One turn moves every row onto another: examples first, then more rows asked
Mif: [-11 -10 -27   2 -13  15   8 -22  14   1  21   0 -23  13   8  -6 -40  -3
   5  12 -10   8 -25  -7  -3   9   0  14 -11]
tok: [-10 -13 -19   2   5  30  11 -10  10   7  21   3 -16   2  13   4 -48 -12
  -1  23  -4   3  -4 -18   0   3   0  12  -3]
vipu: [-20  -4 -20  -6 -31  22  -1 -23   7 -15   6  -5  -6  12  -3  -3  -3   4
   2  25 -11  -9 -17   6   8  13 -22   8  -4]
sef: [-25   2 -27  12  -7  33   5   2   8 -13 -16 -14 -18 -19  -3 -17  -5   5
  -5  21 -22 -26   4 -13  15  15 -26  36   2]
vabut: [-14 -14 -15 -16 -35  35   4 -20   7 -15   0   7 -12   6 -12 -15 -14   5
  -7  22 -15  -5 -10  -2   8  16 -21   9   2]
givo: [-22  -1 -18  13 -18  23   0 -11  -4  -2 -23  -2  -8 -10   3 -23   8  11
 -12  19 -23 -34   9 -13  17  -2 -10  21  -7]
mana: [-18 -21 -15 -12 -16  40   9  -8  14   9  14  16 -17  18   6  -1 -38  -2
   0   4  -6   8  -9 -10   7  14   5  12  -1]
Filug: [  0 -26  -3  -2   7  15   1   2  14  -6 -23 -11 -19  21   4 -28 -16 -28
  -5  16 -34 -13 -11 -22  10  19  13  10 -23]
noso: [-12 -16 -11  -9  -3  34  11 -17   1   3  34  -2 -14  10  11   3 -27 -10
   4  17 -12   2 -18 -17  13   8  21  23 -15]
Rane: [ -5  -7 -35   2 -31  16   8 -25  -6 -18   0 -10 -15   5  -2 -12  -8   2
  -5  25 -18 -12 -11  -7  -5   1 -26  12  -7]
tezo: [-25  -9 -19  -3 -14  28   4 -13  13  10  17   2 -12  23  14  12 -28  -4
  10   8  -4   7 -15  -1   5  15   3   9  -4]
ton: [  4 -25  -4  -1   4  16   0  -1   8  -7 -25 -13 -16  19   3 -30 -10 -28
  -7  21 -37 -15 -10 -22   7  15   8   8 -20]
Fivi: [-28  -2 -21   6  10  46   5   2   4   8  13  -8 -16   2  11  -6  -6  -3
   2   2 -24 -18 -11 -20  22  15  21  51 -11]
kenas: [-29  -3 -39  18   5  29   8   4  16  14   5  -3 -26  13  17  -6 -27   0
   5 -10 -15  -9 -12 -15   6  11   8  41 -11]
nada: [  1 -21  -8   5   9  18  -2   2   7  -6 -19 -18 -16  11  10 -32  -8 -27
  -8  22 -37 -18  -4 -24  -3  19  11  12 -25]
Nepu: [ -4 -25  -8   1   9  19   3   7  13  -3 -27 -12 -19  24   6 -25 -13 -30
  -7  13 -34 -18  -6 -25  11  18  14  13 -22]
defu: [-17  -8 -26   2 -16  50  -3   0  -1  -8 -12   6  -7   1  -4 -24   7  13
  -9   9 -23 -27  -4 -10  13   5 -21  35   3]
Kigit: [-31   0 -20  20   7  33   3   2   6  26 -13   6 -14   0  19 -12 -14   4
  -6  -1 -19 -24   8 -20  17   2  17  31  -7]
Dof: [  1 -24  -9   1   7  20   2   5   7  -6 -29 -13 -15  22   4 -27  -7 -29
  -9  17 -37 -20  -4 -25   8  14   8  12 -20]
nodug: [-22  -1 -29  13 -13  37  -6  -1  -2  -7  -6  -6  -2   5   7 -10  16  14
   3  12 -19 -28  -9  -3  14   1 -22  32  -4]
ner: [-14 -11 -22  -5 -24  21  15 -16   5 -19   0 -10 -17  -7  -4  -1 -26  -8
  -6  36  -9  -9   6 -11   5  12 -27   5  -1]
siveg: [-10 -16 -14 -16 -31  28  16 -24 -12 -19  14 -14 -12   2  -2   2  -5  -7
  -2  31 -18  -7  -4 -13  12  10  -5  11  -9]
losa: [-17  -7  -8  -4 -28   9   5 -33   6  -8  -1   4 -11  -1  -4 -14 -18   1
 -12  31 -12 -13  -3  -5  11   5  -6  -4 -11]
mak: [ -3 -23  -5   2   4  14   0   2  13 -10 -19 -20 -20  10   7 -32 -11 -26
  -5  22 -35 -15  -5 -22   1  24  11  10 -27]
zap: [-26  -2 -25  -2 -19  41  11  -6 -11 -13  -7 -19 -14  -5  -1  -8  16  -1
  -4  17 -29 -27   2 -16  21  17  -5  40  -6]
golap: [-22 -14 -25   6   4  56   2  12   7  16   2  15 -12  12  14 -11 -17   6
  -2  -8 -14 -15  -2 -18  13   3   4  38   0]
tun: [ -6 -26  -8   1   5  15   3   6  14  -9 -18 -18 -20  16   9 -26 -15 -30
  -7  19 -30 -17  -1 -25   2  23  13   8 -29]
kasi: [-20   0 -25  20  22  41   0   7  12  13   5  -1 -17 -10  15 -12 -27   1
   1   9 -18 -15  -6 -20   9   6   0  44  -1]
besaf: [-27  -6 -28  15   3  43  -1   9   4  18   5   1  -8  16  25   4  -9   6
  11  -6 -12 -12  -8 -10  11   2   3  33  -4]
raz: [ -3 -23 -11   3  11  19   1   6   9  -5 -18 -17 -17  17  12 -27 -12 -31
 -10  20 -31 -20   1 -26  -1  19  14  10 -27]
Libe: [-22   0 -48  17 -12  31   9   2  -4  -5 -16 -12 -18   5   8 -13   4   5
  -5   3 -23 -29   1 -15   5   3 -18  39  -6]
lak: [-26  -6  -9   2  -4  18   6 -20  16  20   9  12 -16   9  12  -4 -40  -6
  -5  11  -7  -2  -4 -12  10   9  22   6 -11]

nodug -> vipu
mak -> tun
And these:
Kigit -> givo
Nepu -> Dof
defu -> vabut
sef -> ner
noso -> Fivi
Libe -> Rane

One turn moves every row onto another: examples first, then more rows asked
riden: [-28 -17   8  -5  -1  16  13  34 -29   6  27   6   4  18  25   7  -5 -12
 -15  -6]
mese: [-10 -17   2 -18   3  -1  -9  -3 -35  -5  35  -8 -12   8   4  16 -31   3
 -17   0]
Vuzad: [-27 -24 -12   5 -10  -2  -8  15  17  -3   5 -14   7  21  15  17 -25  -5
 -14 -27]
Fad: [-16  -1  -3   2   9  -4  -6   8   5  18  29  16 -12  20  15  21   1  -8
 -10   3]
rafif: [-14 -10   0   2  -4  -5 -10  14  -4   5 -27   3 -10   0  12  20 -19   4
 -16 -10]
vig: [-25 -12  -7   8  -9  -6   7  16 -11  -3  26  20 -15  27  38  36 -20   4
 -20  -7]
Fale: [-15 -32  -3  -7   0 -10   2   1   0   8  28  18   2   3  13  15 -33  13
 -17 -22]
nivev: [ -1 -15 -12 -19  -5   3  -7  16 -21  -5  -2   7  10  15  23  -6  -3   3
  -9  -9]
sog: [-20 -33  -7  -4  -6   5 -20  29  -6  -3   1   8 -29   1  25  12  -4  -5
  -7 -20]
mus: [-28 -10   1 -20   7   9  -2  20 -31  -9  27 -10   3  28  -2  21 -13   9
  -7 -19]
Falut: [-24 -13  -8  17   7   4 -10   0  -1   6  14  -6 -15   4  -1  35 -12 -16
   0  -7]
timi: [  1  -3  -2 -10  -5   9  -8  11 -22 -12  15 -21   3   3  14  28  -4  12
 -10  14]
Temo: [-14  -7  -3   7 -17   5 -23   9 -12  11   8  -9 -14  18  11  10  -3   6
   8   8]
Leb: [-15 -31   8 -17 -18 -11  12  15  -6  -2  21  -5 -20  12  12  -2 -30  -9
 -11 -30]
fitub: [-15 -13  -2   4   3 -17   9   4  -4  -3  39 -17   0  21  -8  17 -23  -3
  -2  -9]
Tevet: [  6 -16   8  -7 -23   2  12  15  -1  -9   1 -10 -13  21  30   5  -6  18
 -19  -5]
taz: [ -5 -12  17  -2 -16  -1   1  -8 -28   1   9  -8 -11  17  16  36 -10  22
 -19  -2]
lutib: [ -9 -23  -8   9 -21  -3 -29  28 -12  -3  23 -17 -12  11  14  29   5  -4
 -16  -5]
Dava: [  9 -24   1  -5  -4   8   4  18 -11 -12  18  -6   7  -6   5   5 -22   2
 -39 -10]
rim: [-25 -16 -15   9 -21  -1   4  40 -24  -1   8 -11 -17  32  16  29 -18  -3
 -24 -15]
kop: [-18 -14  19  15 -16  -4   8  38 -10 -10  33   6  -9   0  22  20 -22  -7
 -24  -1]
fod: [-13   2  17  -3 -14  -5   7  13  -9  -5  24  -6 -13   0  -9  19 -23 -24
  -9 -13]
ruf: [-17 -17   4   3  16  -2  22  19  22   3   6  -2  -9  14  16  21  -7   0
 -18 -14]
bup: [-12 -27  -7 -26  15  11   9  26 -17 -11  14   1 -12   2  16  26 -16  16
 -28 -17]
zafev: [-16 -11   8   0 -16  -2  29  24 -35  13  -2   3 -10   9  16  30 -10  -2
 -14  -6]

nivev -> Vuzad
rim -> kop
And these:
bup -> sog
fitub -> timi
taz -> Fad

One turn moves every row onto another: examples first, then more rows asked
zov: [ -9  10 -12   8   0  20  10  27 -12  18 -24  13 -16   6 -14  21  10  12
 -18  -9  -4   8 -15  13   4 -11  24   0  -1  11  11  -6  17]
Kabe: [-12   2   5 -10  17   0  -2   9 -26  27 -11   1   7  10   5 -13   1   5
 -13   2  -6   6   8  10  27   6 -15   7   4  27 -16 -28   9]
zofir: [  9  -2   1  12  30   9  13   9 -13   1   5  -6 -20  12  -6  22  -2   9
   4  16 -35   2  10   6  -5  15  11 -28  -3   6  14 -11  19]
suv: [ -7 -10   7 -12  11   9 -12  -5 -27   8   0  -8 -26  -2  18   6   9   7
  -6  -1   5  16  18   0  22   1  20   1   4  20   9 -19  46]
zuso: [ -7  -2  -1   0  33   2  -3  -1  -7   3  -2   1 -25   8  -3  11   2 -14
  -7  -9  11  11  14  31  -4  -5   6 -37   6  14 -12  -5  29]
Vulo: [-19   0   5  13  27  19  -5   7 -14  -2  -7  -4 -28  -4 -17   0  -5   3
  -3   9 -16  -7 -15  18   5 -12   6 -19  -6   8  19 -13  -2]
vop: [  3  15 -11  -6  10   5  -8  20 -20   3  20   5 -19  -8 -11   0  -2  21
 -24  22 -14  20  24  16  23   8  -9 -12  -2  17   4 -18  25]
Puli: [-10  13  11  -4   8  10  11  -1 -11  10   5  14  -6  18 -11  14   8  33
 -23   1  13  10  -2   9  -9   2  32   2  -9   8  26 -11  19]
vafe: [  7 -13   1 -22  18  -3  19  -2  -6   5  -4  11 -14  -4   2  -6   8 -14
  -5 -12  -2  14 -23  -3   0  -3  16 -13  -1 -11   6 -20   9]
pif: [ -5  19  -9  -2  29  10   0  20 -16   5 -15  20   4 -20  -3  14  -2   8
  -7  15   0 -14  15  23   8  -5 -20  -8  -2   7   9  -2  16]
dut: [  4   5  11   2  13   7   2  11 -11  29 -11  -1  12  17   2  10  13   4
  -8 -16 -17  18 -21   2   1  19  29 -13   4  14 -10 -16  14]
lir: [ -4  -2  -5   5  13  22 -26   0 -34   4  29  16  -3   3   3   3  11   8
 -12   3  14 -10  -3  -5  16  -2  10   1   1  21   1 -15  19]
kisin: [-18  -3   7 -19  19  -9  -2   7  -9  20 -15   3   0  12  10  -8   1  -2
 -19   3  -6  15   8   9  24   3  -9   9   2  32 -11 -32  10]
nupe: [-24 -12 -19  -3  18   9  13  22  -3   9 -12  17  -7  15   9 -10  16   9
  -5   5  -4   5   5   3   0  -8   1  18   1  -2  -3 -26   6]
damot: [  7   3  16  -3   1  11  31   8 -18 -15   5   0   1   1  18   8   6  15
 -13  11  -7  -6   9   1  19  10  -3 -19  -2   3  21 -24  21]
Boma: [-11   5   7  14  16   0  -2   3 -17   9 -18  -4  -6  -5   6   5   7  -4
  -6   2  21  17 -17  22  26  19  -5   4 -20  -2  -3 -11  17]
bizud: [ 10   4  -1   4  31   3  12   4  -6   2  10  -5 -18  10 -14  12   7  11
  -6  12 -38  13   9   6 -12  10  20 -26   2   4  17 -15  15]
Zoz: [  9  14  -4  -4  30 -10   7  11 -16  10  15  23   5 -23  -7  14  -5   1
  -3  10  11  -9  -8   6   8  10  -9 -20  12  10  -2   3  23]
sar: [-16  -5   2   7  25  -9  12   1  -8   4  -5   4  -4   4  16  -3  12   8
  -3   3  15  14   1  28  -2  22 -17 -13  -9  -3  -6 -21  41]
piz: [  6  12  -1 -19  16 -19  26   4 -19  18  -9  20  -3 -10   0   3  18  -8
 -15 -11   9  13  -1   3  12  -4  16 -18  -2   5  16  -7  32]
fero: [  6   3  -3  -8  12   2 -11  19 -26   8  18  10 -19 -18   1   4   1  20
 -24  30 -13  20  11  16  23  10  -4  -7  -7  12  11 -23  30]
gaki: [-21   3 -10   2   8   9 -18  26  -8  -3  22  14 -13 -16  -2 -10   4   8
  -7  16  -1  12 -19  -6  19   6   6  -1  -9  -2   0 -12   9]
Rubi: [  3  11   4 -10  12  15   8  11  -4  25  -5   8   9  18   7  19   5   4
  -8 -20 -16  10 -15   7   6  17  31 -16   4  19 -10  -9  10]
Femat: [ -7  12  10   4   7  12  -2   6 -20 -21  -1   7 -22  25 -11  -4  -6   4
 -10   2   6  -6  14   0   9 -10   6 -27  -5  18  22 -26  12]
Gataf: [ -4 -24  10  14  18   4  -3  17   0   4  -3  10  14  15   2   2  10  17
  -3   1  14   5   2  -9 -14   0  -2   6  -2  23  11 -27  13]
ror: [-10   8   9   7   9   2   6 -11   2   0  13  12   7  20   0  38  -2  19
 -11  19  -1   3  -4  19   0  15  10 -10  -7  16 -13  -8  13]
Pag: [ 10  -6   9 -16  19  -6 -19   3   0  14  -8  24   6   1   2  14  -8   5
   8   5   1  10   7   5   2 -15  17 -12  11  36   2 -23   8]
Pimop: [-15   0 -21 -13  17  11  -3  11   1  -3   3  14 -27   0  -9  22   3  -1
 -13  -2  -9  11  10   6 -17  -5   8 -20   3   3 -11   1  39]

kisin -> Rubi
vop -> Kabe
Femat -> lir
And these:
pif -> Boma
zov -> Vulo
piz -> zuso
suv -> Pag

One turn moves every row onto another: examples first, then more rows asked
ganem: [  9 -12 -17   4 -16  24   1 -11  17 -15   7  -3  -3 -10  21]
minu: [  9 -10  -6 -11  -4  18   2   5 -17 -15 -10   0  -9  15   9]
zam: [ 10  -5   0  13  16  14 -20 -11  24  10   3  12  13 -24   7]
nik: [ 14 -10  -2  25  27  17 -23  -9  24  -2   6   7  -5  -7  11]
Teke: [ 10   5  -6   6  -7  32   0 -23  18   9  -7   9  -5 -17  14]
fuga: [ 10 -10   5 -11 -19  14   1   5  -6  -1 -12  -5 -13  -8  11]
bamig: [  8 -19  -2  -9  -9   5   9   4  -7  -8   0 -13 -16   3  16]
bodaz: [ -1  11  -1   8  20  -8   0 -24   8  21  -3  10   3   4   6]
Pifi: [ 11   1  12  -4  12   2  13  -5  -9  22 -15   1 -15  -2   8]
Fem: [ 14 -11  -4   3  19 -20  15   2   0   5  -4  -8  -2   4  16]
nop: [ -5   4   0 -10 -17  18   2 -18  -4   5  -5   0 -17   6   9]
Gotu: [ 12 -11  -7   8  25  32 -20  -5  12  -7   5  15  10  -9   6]
zetul: [  8  -4 -14  20  -9  26 -13 -15  22 -18   1   3 -12   0  18]
Zozef: [  9 -19  -6  12  17  20 -15  -9  24  -4  18   4   5 -20  13]
kab: [  2  -1 -11   8  32  -2 -12 -10   3  -4   3  14  16  14   2]
zed: [ 10   1  -1  -2   1 -20  11  -2  -2  10 -18  -2   1   5  11]
detu: [ 13  -2 -21   3  -8  33  -2  -9  10 -18  -7  11   4  -1  15]
fuf: [  3  -5  -1  21  30 -13 -15 -10   8   0   4   1  -6  17   6]
lasak: [ -1 -12  -5  11  29 -13 -10 -11  13   2  17   1   9   2   8]
lape: [ 12 -12   0   6 -10  18  -3   1  -3 -14  -7  -9 -28  10  15]
far: [  0  -3  -9   1 -22  24 -15 -16  17  -6   2   5   4 -13  11]
Giv: [ -3  -5   7   3  24 -16 -18  -8   3  13   4   5   9   0  -2]
Tipu: [ -3  -2   8   5  19  23 -20 -21  12  16   9  11  -3 -12   1]
robod: [ 20  -3  -5   1  24  -5  12   5  -8   0 -18   6   3  12   9]
sol: [ 19  -3  -2  15  12 -11  10   0   1  -2 -16  -6 -18  15  16]

minu -> Gotu
Tipu -> Pifi
And these:
fuf -> lape
zam -> zed
lasak -> bamig

One turn moves every row onto another: examples first, then more rows asked
bam: [ 22  -8  11  -6  -5 -22  -1   2  -6 -13  -5   0]
sur: [-13   4   2  -1  -6   3 -26   1   2   5 -21 -12]
gapo: [-16  -6   6   7  11  -6  -1  13  -8 -31   8   3]
vog: [-20 -19 -15  13   4  14  -3   7  -4 -12  -3  -4]
gimif: [  8   1  27   7  19 -12  -6  -6  -2  -6  -5   1]
rilad: [  3 -19 -13  -3  -8   6 -16  17  10   0 -15  -3]
Pek: [ 15 -14   7 -15  -2 -15  -7   4  -4   1 -25  -8]
totim: [ -8   0  -5  -1  28  -8  17 -10 -11 -13  -5   4]
ripin: [ -1  -2  21   6  15  -8  -8 -13   4  -4   8 -15]
podil: [-14 -34  -9  -5  -8 -10   4  -2  -5  -9  -7  -1]
Gapa: [ 11 -12 -10  -3  -5   8  -5  13  -6 -10   7  21]
pes: [ 22  14  -1   3  -2  -7  -1   9 -15   3   3  -6]
funeb: [ -8   1   0  -5  -7 -16 -26  -2  -5  -9 -25   3]
tuza: [ 20   4  -8  -1   0 -11  -2   0  -3  14 -21  -8]
busab: [ -6  -1  -7  -9  16  12 -18  21   0 -13 -12  10]
suko: [ -1   1  11 -11  16   1 -21  -7   5   3   8 -15]
nav: [  3 -17  -3   7  -2  19   5   7   8  11 -17   7]
Rus: [-23 -10 -16  -8   1  -4   5   1 -11 -11  -4  21]
vabiz: [-7  9  1  9 10 16  4  3 21 -3  1  7]
bafiz: [-35  -9  -2 -11   8  -2   1   1   5  -8  -3 -12]
muzum: [ -3   4  -6   6  30   8   9   0 -11 -14   6  -4]
pamug: [-12  -9   4  -6 -10  -1  23  -5   0   8   0  16]
Kato: [-11  18  18  12 -12  -9  -3  -5  -4  -7   3   2]
Tal: [-16  -3   3  -3  11 -12  11  -4  11  -8 -23  18]
Kemin: [  3   2  16 -12  -8   1   5   5  -4   8   8 -24]
sak: [ -9   1 -11  -1  29  10  11 -10   0   0  -5  -8]
Nasoz: [ -4   1  12 -23  18  -8 -18  -7   0   8  -8  -3]
pof: [-19 -19   5   5 -10   5   3  15   1   2  -6 -21]
buleg: [  2   8   2  -1  -5 -14  14  -5  -8  16  -7 -19]
rego: [  5  -2  -3  -5  -5 -30   3  -2 -19  -3  -6 -14]
Nalif: [ 17   5  16  -3  -9 -11   9  -1   0  -3  12  -6]
zif: [-11  -6 -15 -10  31   2   1  -3 -12 -10  -7  -9]
Bitof: [  0  12   9   5  -8 -18 -15  -3  -6 -15  -9  15]
kof: [  3   2 -13  -6  32   2   4  -3  -8  -9 -12   9]
Zaru: [ -3 -15  -9 -14 -13 -20   0   3   6  -4 -12  16]
sev: [-14 -18   6   1  -5  12   4  20 -21  -7   6  -4]
zanes: [-23  -8  -1  18   3  11  18   2  -3  -3  -9   7]
Muk: [ -6   3  15  10 -11   7  18  14   3   7   1   5]
lalo: [-12   0  -4   7   5  11   9  13 -14 -10  -2  24]
toz: [  8  -6  10 -18  -3   3  -7  11  -4  11 -14 -22]
botan: [-18  13  12   9  -9   6 -15   2  -3   1  -1 -17]
vup: [ -2  -2   6  -4 -12 -11   5  20 -12 -14   9  18]
ronif: [  7  -1  -4  -2   0  -7  -9  14 -22   3  -5 -26]
Lidon: [  1  -2  23 -13  21 -15 -15  -1 -12  -4 -11   4]
lof: [-11 -12 -25   0   2  11  -4  -1   7  -3  -9  14]

buleg -> pes
pof -> Muk
And these:
gimif -> Lidon
Nalif -> bam
Rus -> lof
sur -> botan
sak -> muzum
nav -> sev
bafiz -> vabiz

